The rows below come in pairs that one turn or mirror swaps. Which row does each named row swap with?
kug: [-14  -5 -24   5  11  38  -4   4  37  -5 -24 -10  -5   6  10   5 -17   8
 -10  24 -22   0   5  -2  11   4  16]
Tobeb: [ 11   0  -4 -15  -6   6  -1   8  12 -13 -12   2  15 -20  12   8  -8  10
  20   9   6 -14  19 -37  -2  10  40]
Kifif: [-20  -4 -31  19   2  32  -7  -1  27   1 -22 -11   0  -3   8  19 -21   6
 -12   9 -21  -3   4  -2  13   5   7]
Toz: [  7  18  13   2  25  -6  -5  17  10  17   2   0 -12 -13  -2  20  15 -10
   1  19  27  -9  -5 -18 -10  14 -11]
nar: [-10  13 -27  10  -6  38  -2   0  20  -3 -15 -10   5   7  -1  12 -29  -2
 -12   1 -25   0  -3  -6   6  -5  11]
zede: [  0   9 -29  31  -7   2  -6   5  11   9  -3  -9   8  -6  14   4 -21  -2
   9  10  24 -14 -34 -12 -14  -8  34]
dos: [ -6  -5 -24  15  11  27  -3  -5  38   0 -24 -14  -2  11   3  16 -21   8
 -19  17 -21  -7   8 -14   8   7  14]
Bezer: [ 21  -4   6   5   0 -11  22  23  44 -19 -23  -5   3   3  10   4 -16  16
   2  -6   3 -13  -3 -29   3 -21  23]
Fodo: [ 11  19  -8   6  24  28   8   7  18   2 -13  10   6 -14   6   9 -41   6
  24   1  -7  -2   2  -9 -19 -19 -24]
tupa: [ 20   8 -15  -6  23  22 -16  -5  29   7 -14   3   2  -7  29  13  -6  34
  -6  17  -1  -6  23   4   5   8  -6]
Dife: [  1   5  13  11  10  36   5  -1  -6 -11 -23   0 -26  -3  -2   3 -19  -7
  -5  26  17 -14  12  -8 -15 -17  23]
sasin: [ -2   3  -5   3  10  28  -6  -7 -16  -5 -15  -1 -36 -24   2  -8  -1   0
   0  18  20   5   9 -22 -11 -22   8]
zemo: [ -7   6 -26   7   3  30  -7   5  28  -3 -18 -22   4   5  -2   9 -24   1
 -12  18 -30  -1   3  -1  10  -7  13]
Nur: [  5 -11  -8  16   7  -5  16  11  17  27  -2  -7  -6  -4  11 -20   1  21
  -4  -1  15   7 -20  13 -23 -36  -3]
govud: [ -9  -8   4 -18  31  23   6  18  15  16   1 -16  -8 -18  16  -5   6  -2
  -4  26  16 -13  -3   4 -13  27  -5]
razi: [-16   0 -21  12  -2  37   2  -1  26 -10 -28 -16  -8   4  -3  19 -22  15
 -12   8 -17  -7   2   0  11  -9  15]
vur: [  3 -20  -5  17   7  -2  21   7   5  16 -14   0 -14 -22  -1 -18  -4  13
 -11  -1  -2   0 -21  28 -19  -9   4]
pid: [ 15  10  -6   3  38  26 -10  14  16  16 -15   7   1  -5  16 -12 -38  -6
  29  10  -9  -1 -11  -3 -13  -5 -12]
Fufe: [  4   7 -14  23   2  -5 -14  -5   6  26   0  -1  14  -9   0   4 -30   4
  12   8  18  -8 -26  -4   1 -16  36]
Tul: [ -6  -3 -25  10  -8   0 -15  29  46  13 -15  -7  -5  -9  29   2   3  -2
 -11  28  17  12  -6   4 -15  -2  -1]
mun: [  2  -1 -30  14  -8  -4  -5  31  33  10 -12 -13  -7  -3  24   2  13  -9
 -16  33  11   8  -6   4 -18  -8  -3]
fuvor: [ 21  -5   3   3   7 -13   6  26  38 -16 -33   5   6  -1  19   3 -23  13
   7  -5   1 -13  -8 -40  -6 -12   2]
bel: [ 22 -25   0  11   3   6 -10  20  -1  -8  -7  13   2  -2  24  12  14  10
  13 -15  -7  -5 -10  -6 -23 -10 -13]
pobak: [ -6 -14  -9  18  21   3  22   3  10   6 -13  -1 -18  -1  -1 -15   2  21
  -4 -11   7  14 -13  21 -16 -28  11]
Fik: [-14   2 -21  17   8  40  -2   2  41   3 -14 -12   5   9   8  12 -17  -1
  -8  20 -25   5   5  -4  -2   5   5]
tepu: [-10   8  -3 -13 -13 -18  13  -6  22  26 -14 -10   6 -18  26  -7 -33   9
  -3  17  -8 -10   8 -25 -19 -20   1]
Sosi: [ 16  -3  -2 -19  -2   1   7   3   4 -22 -13  -5  18 -14   7   5  -9  -5
  22  12 -11 -14  18 -37   2  -3  26]
Biros: [  7  -8   5   6  -9 -11  22  14  41 -22 -25  -1   1   3  27  10 -11  21
  -1 -11  -5   2  -7 -33  -7 -14  10]
fupaz: [ -3  12 -21  23   2   9 -10  -6  10  24   0   0  15  -7   9   1 -13   1
  10  13  24  -7 -29 -17  -7  -8  42]
lig: [  3  -2   0 -22  -3   6   3  -4  13 -19 -15  -9  20 -27   7  -4  -4  -4
  21  19   2 -21  18 -32  -5  -5  24]
zar: [  8  23 -10  -4  29 -16   5  21  14  25   5  -1  -4   3  13   6  12  -7
   0   8  28   3  -1 -20 -18  18  -6]
fave: [ 13 -17 -13  17 -11  -1  23  11   7  21 -19  -4  -5  -1  -8 -17   5  11
  -6  -4   4  11 -23  14 -22 -12   3]
Zibu: [  5  25   8 -10  32 -11   5   2  10  18  -4  12  -4  -9  13  20  16 -10
   5   4  26   2 -15 -22  -8   7  -5]
dil: [  2   0 -26  14 -15   7 -11  -8  18  24  -3   2   4 -10  -2   1 -16   6
  21  13  11  -6 -26 -30   5  -6  37]
selib: [ -3   8   0  12  11  29  -1 -16  -9   1 -19   0 -37 -16   2 -10 -11  -3
  -2  19  16  -6  11  -9  -7 -25  23]
sovu: [ -3  25  -1  -1  29 -19   1  17  10  21   7   7  -4  -2  18  10  10   0
   8   5  36  -3  -1 -19   2   7  15]
soziv: [  8  23  12   7  25 -15   1  10   5  14  10   7 -13  -6  15  10  -4  -2
   6   7  36   9   0 -13 -10   1 -16]
bude: [ 17  31   7  -2  32 -18  14   3   9  27   2  -4 -16  -9   8   1  -3  -4
   4   9  16   7  10 -22  -4   9  -6]
gos: [  2  11 -19  28  -1   7  -5  -2  13  17  -6   1   5  -8  10   2 -21  -5
  21   7  21 -11 -29 -26  -4 -13  44]
lov: [  7 -15   1 -13  -7   0  11  -3   6 -17 -16   6  18  -4  16  -7   0   1
  23   9  -7 -22  18 -39  -1   4  12]
Sog: [ 14 -21   2   3   4  -1 -11   8 -13 -19 -13  24  -7  -8  22  16   8   5
   8  -7   5  -4  -6 -10 -16 -10 -18]
goda: [  7 -13  -3 -15   0   3   9   1   9 -22 -15  11  12  -2  23   7  -8   1
  20   7  -9 -17   9 -40   3   9  30]
ropar: [  0 -11   4 -16  -8  -2   3  -5   8 -21 -15  -6  10  -7  23  -1 -11   7
  31   5  -5 -15  13 -39  -5   4  24]
tisaz: [ -2  -6 -15  12  -4 -11 -11  20  41  11 -18 -15 -11  -8  27   7   7  -9
 -12  24  19  13  10  -2  -5   6 -15]
Pek: [ -7 -22 -11  -1  -7   3  31  15   7   6  -6   1  -5   3   8  -7  -8  -2
   6 -19   2   9 -36 -14  -2  17  -6]
fuf: [-10  -3 -30  11  12  46  -3   5  34   3 -14 -13  -2   4  11  13 -28   4
 -12  11 -15  -4  12  -6   6  -4   9]
redes: [ -7 -13   1 -17  33  17   7  19   5  16  -7 -11  -7 -22  12 -23  -8  -7
   8  17  17 -10   7   7 -24  18   1]
Kanu: [  5  -6 -14  11  10  -3  20   6  23  14 -20   2 -11  -3  -1 -33   0  10
 -16  -8   5   1 -21  21 -24 -14   2]
voz: [ 14  -4  -5  19  24  -6  30   8  17  24 -15 -18   2   3   0 -16  -7  17
   0  -7  -6  -2 -23   6 -19 -27   0]
gozig: [-17 -17 -19   5  -8  10  32   4   5   9   5   4 -20  -6   7   5  -8  -7
  10 -26   0   3 -28  -8 -10   4  10]
Tikif: [ 14  23  10  -6  40  -7   3  25   8  21   5  10  -5  -5  12  15   2  -1
   7  16  20   9   2 -17  -7  11  -4]
mit: [  2 -19 -11  11  20  -7  23   2   8   8 -13 -11 -11   3  -6 -15  10  13
  -4  -8   1   8 -20   9 -27 -17 -12]
Niruf: [-21  -1   2 -11  30  22  -7  19   7  20 -16 -16  -1 -20  13 -12  -2  -5
   6  16  33 -14   2   0 -11  22   7]
damov: [ -4   7   8 -21 -11 -13  12  -4  27  23  -3 -10  -7 -24  18 -12 -21 -22
 -11  -1 -13  -4  -8 -12   5 -12  13]
Lala: [ 19  -7  -3 -14  -2  10  10   2  14 -19 -23   1   7   1  15   2   2  11
  29  10 -11 -15  17 -38  -8   7  28]
vebot: [ 22  13  -5  -9  17  17 -14 -17  20  14 -12  -4  -5  -3  16  19  -9  33
  -7  16 -10   7  19   5  12   2   9]
Gavem: [ 19   1 -26 -10   7  29   6 -14  37   5  -9  -1  12  -1  22  21 -19  25
   4   9   0   8  16   7   5   5   9]
tuk: [  2  -8   0 -11  -6  10   7  15   7 -20 -21   0  12 -20  22   1   2   2
  28   8  -4 -18  20 -35  -9   5  29]
Lozam: [  1  27   6  -3  18  -6   6  30   6  25  -7   7 -10 -16  12  17   9 -11
  12  10  28   1 -16 -21   3  11  -4]
rilu: [ -6  -3  20 -11   1  -1   0  15  37 -22 -18  -7  -2   3  16  -1 -17  22
  -5  -7  -6 -18   6 -39   1 -11  10]
Nazef: [ -2   7 -23  12 -10   1  -9  23  33  10 -14 -18 -13  -9  30  -5  17  -8
 -15  26  24  12  -7  -6 -13  -1  -6]
togap: [ 19 -18  -3  10  10  -7 -17  13 -16 -17 -10  15  -1  -8  13  10  13   2
   7   1   1   7 -11 -15 -15  -5 -19]
pog: [ 21   5 -16 -10  10  14  -5 -15  29  14 -19  -3 -14  -7  31  21 -10  25
  -9  23 -17   7  15   7  -8  -1  -2]
lerof: [ -7   8   2  12   7  25   9 -10  -7 -12 -13   5 -37 -13  -6 -13  -5  -4
   0  14  22  -5   7 -13  -8 -26  17]
Gub: [-21 -10 -16  -1   0   1  27  11   6  21   0  -6 -12   4  11  11 -13 -11
  12 -16  -1   4 -36 -18  -2   7  -5]
Bofig: [ 21 -19  -6  18   9   4 -11   4 -13 -18  -4  12   0 -13  19   7  12   4
   3 -10   6  -2 -19 -10 -21  -5 -15]
mupa: [ 19  14   8 -10  28  32   5   8  15   5 -17  -1  12 -17   6  -1 -26 -17
  20  -4  -2  -5 -13  13   2 -13  -6]
rov: [ -4  -9  -3 -13  -3 -19  27 -10  17  23 -11  -6 -16 -10  33  -3 -27 -19
  -1  17  -8  -7  -4 -24 -12 -22   3]
mero: [  2 -19 -11  11   5 -19  30   8  16  17 -14  -7 -11   3   2 -16  -4  20
  -5   2  -4   4 -22  16 -10 -23  -2]
Rekit: [  0  15   9   3   5  20  10   6  -2   2 -11   1 -37 -15  -6  -4 -10  -6
   6  17  19   0  13 -11  -5 -38  19]

ropar pairs with fuf
goda pairs with kug
Kifif pairs with tuk
lig pairs with nar
gozig pairs with Niruf
tupa pairs with Biros
rov pairs with pid
Sosi pairs with zemo
redes pairs with Gub
lov pairs with Fik
zede pairs with sasin
damov pairs with mupa

The rows below come in pairs that one turn or mirror swaps. Which row does each named row swap with?
ges: [  6  25   7 -13  12   4  31 -10  25  11  -6   5   7 -19  11  -7  12   9
  10   1  -1 -15]
botur: [ 12   9   4 -12  -9   7  26  33  -4  10  -5  10  -1  10  27   1 -11 -24
  -8   0  -4   5]
movo: [-13  33  -8  19  -2 -10  -6  16  15 -20   2   4   7 -23  -6 -16  11   4
  -3 -14  -9 -10]
Lefe: [ 11  14   6 -12  -8  10  25  30  -6  15  -4  11   0   9  21   2 -11 -21
   0  -4 -14  -3]
tis: [  8 -10  -5  -6 -25   6  -7   8   6   6 -21 -19  -9   9  27 -12  11  -8
   7  17 -25  -4]
Dobin: [ -8  -7 -12  14   1 -17   4  -5 -17  14  -9  12   6   7   3 -22 -21  14
  -3   1  13  32]
modu: [ 10   8   2  -7 -10   8  25  34  -6  16   0  12   5  10  21   1 -17 -22
  -4  -1 -11   3]
vifeg: [ 13 -12  -7  -5 -35  14   2   4   7   8 -23 -17   3   3  20 -14  14  -7
  12  15 -18  -2]
Lev: [  7   9   6  -6 -10   9  17  34 -10  17   2  14   7   8  17   1 -17 -21
 -10  -5 -10   2]
Kubi: [ -8  -5 -11  12   1 -11   8  -5 -15  15 -11  17   2   5   7 -29 -17  20
   2  -2  11  35]
tute: [ -8   9  -7 -22  16  18  13 -16  27 -19  -9  -9   1 -14  33   5   5  -4
  -8  13  18  15]
Tepa: [  9 -13  -3   0 -25   7  -6   5   3   9 -23 -14  -3   8  30 -16  11  -7
   8  15 -21  -9]
mozo: [ -7 -21  -6 -11  15   0  19   1  23  13  -2   3   6  -4  13  25  10  14
  13   7  -1 -17]
vumak: [-20  13  -7  -6  21   8   1  -4  -4   6  -4  -5 -37  13  -4   1  31 -10
   3   1  -5  -1]
Mefo: [-23  -5   4 -11  -3 -19  13   0  29 -14  15   7 -20  -2  -5  -3  10  -6
 -31   5 -10  15]
purug: [  8  23   5 -14  15   6  31 -10  25  14  -4 -12  17 -24   6  -4  11  11
   5   2   3 -15]
Bina: [  8  -5   1 -10 -36   2  -6   3  10   7 -23 -14 -10   8  29 -13   9  -9
   7  21 -12  -7]
sor: [-27   3  14  -4  20   2   4 -17  20   6 -19 -20   4 -20  17  -1 -16  16
   2   7  -1   2]
Ribu: [ -7  -4  -7   9   6 -13   6  -3 -21  18  -8   6   5  15   9 -23 -19  14
  -5  -9   7  35]
Nazap: [ -7 -15  -6  -9   9   3  18   4  28   9  -5  -4   4  -7  14  24  10   9
  17  11  -2 -22]
Gefaz: [-13  30  -6  16   0  -1  -1  17  18 -18   1   0   4 -30   2 -15  10   0
   3 -19 -11 -12]
Nire: [  4  19 -25   5 -20   1 -17 -16   4 -14   4 -13   6  -4   1  -9  26   6
 -13   9  -2 -11]
kimo: [-26  10  -7  -3  21  10  -5   4  -4   5  -2   1 -38   7  -3   2  25  -8
   9   2  -1  -3]
kufin: [ 10  -6   0  -4 -30   5  -7   5   5   6 -30 -12  -8   6  28 -17  12  -4
  12  12 -24   3]
vofal: [-21  -3   7 -14  -3 -16  16   0  36 -10   6   1 -15  -3  -8  -1   1  -4
 -35  10 -14  12]
fofeg: [ -1   1 -11  20  17   4  13  -1  12 -14 -23  24   1 -13  15 -26  12  -3
 -18  22   9  30]
mir: [ -8   8   1 -29  20   9  11 -21  25 -18 -10 -11   4  -1  29   3   4 -10
  -9   4  18  16]
Dov: [-27   3  12  -7  19   3   3 -13  20   8 -20 -22   1 -19  22   4 -14  17
  10   3  -4  -5]
vuvot: [-14  31  -5  12  -3  -6 -11  17  19 -19   3   4   5 -22   1 -13   8   0
   8 -21  -5 -10]
Nizak: [-21   7 -13   1  22   8  -5  -4  -5   4  -5  -8 -36   8   3  -2  30  -5
  12  -8   0  -1]
mibe: [ 10  -2  -1  -3 -35   9  -5   2  12   1 -24 -13  -5   3  23 -13  10  -6
   9  23 -23  -1]
giv: [  5   6   3  -2 -15   8  22  35  -3  13  -1  13   6   8  20   3 -14 -22
  -6  -1 -11   2]
Miris: [ -5  -5 -12  12   1 -11   7  -3 -21  21  -7  14   6  13   7 -25 -19  15
  -2  -5  12  32]
Tekes: [-23  -4   1 -17  -2 -20  13  -2  35 -11   6   9 -16  -2  -5  -4  12  -7
 -29   4  -8  18]
kapuz: [-24   9  -9  -6  19   8   2 -10  -3   8  -2 -10 -34  13   1   3  29  -6
   7   5  -1  -6]
funak: [-25   7 -10  -7  23   6   2  -9  -7   7  -5  -9 -34   8   2   3  27  -9
   7   0  -6  -2]
roruf: [-14   4  -7 -16  15  11  10 -29  23 -11  -1 -15   1  -1  35   1   7  -1
  -1   6  18  10]
rubep: [-14  12 -21   2  -6 -17  -5   8  21  -8   1 -16  14 -10  -5  -9  -4   5
  25   4  23  -1]
talir: [ 13   9   4  -4 -14   9  22  35  -3  10   1   8   3  12  20   2 -12 -20
  -7  -1  -7  -8]
tevuf: [-21   5 -21   5 -13 -23  -5   4  21  -9  -8 -12  14  -6  -5  -7  -5   5
  22   8  21  -1]
Fotif: [  3   5  10  -9 -13  12  17  34  -7  12  -1  14   5   9  20   3 -16 -20
  -5  -4  -8   1]
nafu: [  4   6 -12  15   8   8  20  -3  11 -16 -26  16   5  -9  11 -29   9   0
  -8  21  18  30]
gafel: [-11   0 -12   7   3  -8  13  -5 -19  18 -14  13   2  10   6 -24 -17  19
   1  -6   7  35]
pemab: [  5  19 -13   8 -16   2 -17 -16   1 -10  10  -4   2   1  -9  -3  22   1
 -15   9   5 -16]
lago: [  1   3  -4  20  14   9  13   6  10 -14 -34  23   1 -11  10 -20  10  -3
 -15  25   9  27]
kuviv: [ -4  -4 -14   2   5 -12   4  -6 -15  13 -14  14   7  12   3 -28 -17  18
  -2  -5  15  36]
Milop: [-22  -6   9 -13   0 -25  16  -3  30 -11   3   1 -20   2  -3  -4   9   2
 -33   1 -14  15]
Vef: [  1  11 -11  15  17  -4  12  -4  10 -10 -31  25   2 -14  15 -23  16  -2
 -12  23  17  26]
Zolog: [-29   3  10  -2  15   1   5 -12  17   6 -21 -25   4 -25  15  -2 -16  18
   4   4  -7  -5]
kipad: [  9   9   3  -6 -12   7  24  35  -5  16  -6   6   3   8  20   3 -10 -24
  -2   2 -12  -2]
gebin: [ -2  -3 -14   8  -2 -13   4  -4 -25  18 -11  16   1  11   1 -24 -13  14
  -4  -1  12  31]
Pefel: [-23 -10   5 -13  -1 -20  10   6  33  -9   7   8 -15  -5  -5  -1   6  -4
 -32   2 -12  16]
Tiza: [ -8  -1  -7  10   3  -9   9  -2 -21  13 -12  11   8  16   5 -26 -18  17
  -7  -9   6  31]
depog: [ 10  12   6 -10 -13   7  20  34  -1  12   0   6   0  14  24   3 -14 -23
  -2   4 -13   0]
reko: [-23 -11   5 -14  -3 -19  11  -5  32 -11   8   6 -17   0  -3  -4  10  -6
 -31   4  -9  15]
Gumo: [  1   7  -8  22  16   6  11  -5  12 -17 -30  19   4 -14  15 -21  16  -1
  -9  22  12  28]
Biz: [-10  29  -7  12  -3 -10  -5  19  14 -17   3   1   7 -22  -1 -10  19  -3
   3 -22  -9 -13]
gegep: [  2   2 -11  14  16   3  10  -2  12 -17 -28  27   5 -11  10 -33   4  -3
 -11  20   7  28]
mam: [-27   8  14  -2  21  -2   7 -18  19   9 -20 -19   7 -19  16   4 -13  20
  -5   4  -6  -4]
vonen: [-23  13  -7  -2  21   8  -1  -1  -6   8  -5 -11 -36  13   1  -1  24  -1
   9   0  -2  -2]
kuvat: [ -3  24 -24  -1 -15   4 -12 -17  10 -13  10  -5  11  -2  -7  -5  21 -10
 -19  11  -2 -12]
pegeg: [ -8  29 -29  -2  10 -19  12   4  25 -20   2   6  -8  11 -10 -24  -2  17
   6   7  -6   1]
fom: [ -4  -5 -13  12   9 -14   4  -7 -18  17  -9  19   6   6   4 -23 -10  16
  -4  -4  10  35]
bopuz: [ -8  30 -25   1  10 -20  13  -4  26 -18  -2   6  -2   4 -12 -27   1  20
   7   6  -6   5]

Nire pairs with tute
Nazap pairs with bopuz
mozo pairs with pegeg

